Rotation paths and how fast each direction turns (degrees each step)
Each turn is a multiple of 5 degrees from 10 to 175, or 0.
Each row of a path follows its step; steps can be skipped.

step 1: [  8 -26  17 -11  34   4  -7  24  17  10  -2   8   5  18  -8   3  -4  17
  11  10   1  35   7  31   8  -7  28 -34 -29  -9  -7 -46   4  12   4   9
  23  -1   2  29   0   2  14   5 -12  12 -14  18]
step 2: [  9  -9  10   7  30   5  15  34  11  31  15   5  -1  31   8  -7  12  14
  21 -12   3  23 -12   0   5 -14 -14 -26   8   6   4 -32  11 -24 -27   6
   4  20   0  34 -22  -2  27   7 -17  -3 -20  11]
step 3: [ 14 -10   9  21   8  19  -9  20   8  28  -3  -3 -15   4  19   6 -13   5
  15 -26 -21   4  -9  -2  14 -13 -18   4   4 -10  16 -25 -20  -4 -43   3
  30   9   2  51 -14 -11 -12  -5 -17  14  12  28]
step 4: [ 16 -21  23  15  17  -3 -12  -9 -18  26  13  27 -14  -4 -30   8 -16  -2
  12 -18 -16  18  -4  21  -3  16  17 -12  -3 -16  -7 -12   1   9 -19   1
  42   4   7  43   4 -17  10 -10  -3  12   6  40]
step 6: [ 14  13   5  12  18  -1  13  29   0  11  -8  -3 -34  47  -8   3  -9  14
  38  -7 -11  19  11  -5   1  -9  -4  -2  -8  -1  25  -2 -18   4 -24  17
  -3  20  10  26 -14 -33  -9 -19  -7  18 -26  13]
step 7: [ 20  -1  24  12  14  27  17  13   2  22  -2   2 -20  18  -5   1 -14  -8
   5 -26 -13  -2 -12  -2   8  -3  46   4   7 -19  26  16 -13  22 -19  10
   7  32  16  26   0 -12   1  -5 -29   7 -13  39]
step 8: [ 12 -11  24   7  36  -1   7  13 -17   2   6 -11  -4 -20 -24 -15 -19  -4
   2 -51  -4   8  -3  33  11   2  27   4 -22  -1   7   1   3  -6  -8  28
 -16  22 -12  31   9  -6  16 -18  -8  12  -7  36]
step 9: [ 11  -3  18 -27  48  -5  14  28   5  10  -6  -2 -12  12 -13 -17 -36   9
  28 -25  -1  45  26  31  12  -8   2  -4 -10   6   1  -2   3 -12  -4  14
  -5   6  14  12  11 -15 -22 -15 -12   2   6   9]
step 10: [ 15  -5  32  -4  29 -12   5  36  11  39 -20   2 -19  24   9 -11   7   8
   3 -16 -17  26 -12  13 -18  -4  -1  -9   7   3   6  14  -9   1   2   9
 -13  24  36  12 -13 -15 -21   9 -24 -13  -6  32]
Directions:
[-2  4 -2 -7 -5  2  0 12 10  6 -3 -3 -1  6 -3 -2  2  0  4 12  5  6 -7  3
 -5  0 -6 -8 -7  4  0  6 -1  5  5 -1  1  5  2 -4 -1 -1  5 -3  5  6 -2  2] : 85
[ -2  -1   8   0   2  -3  -4   2   1   0   1   6   1  -7  -2  -4  -2 -11
   1   1  -7   6  -1   4  -9  -3 -11   0   2   6  -6   7  -6  -9  -7  -4
   7   2  -2   1   4   3  -7   0   2  -8   6   0] : 60
[ -4   4   1  16   6   0   2   6   2   5  -4  -8   4   5   4  -1  -2  -8
  -2   2   3  -4  -7 -12  -2   1   0   5  -1  -4   4  -2   0   2  -5  -1
   3   5   7   0  -6   2  -5   1   3  -6  -2  -5] : 90
[  0  -2  -3   2  -4   3   0  -8  -9   5   1   8  -7  -1   0   1   1   1
   3  -3   3  -1  -7  -5  -2   4  -9  -1  -2   6   4  -1  -4   2  -1  -2
  12 -11   7   2  -8 -10   8   1   4   2   2  -4] : 40
[  6   4  -4   2  -2  -4   1  11   1  -6   2   6  -9   0  -1   1  -5  -1
   7  -1   6  -6   8   2   1  -6   2   9 -11  -5  -4  -9  -7   1   3  -3
   7  -1   0  -4   0   3  -4   5   7  -2   2   4] : 135
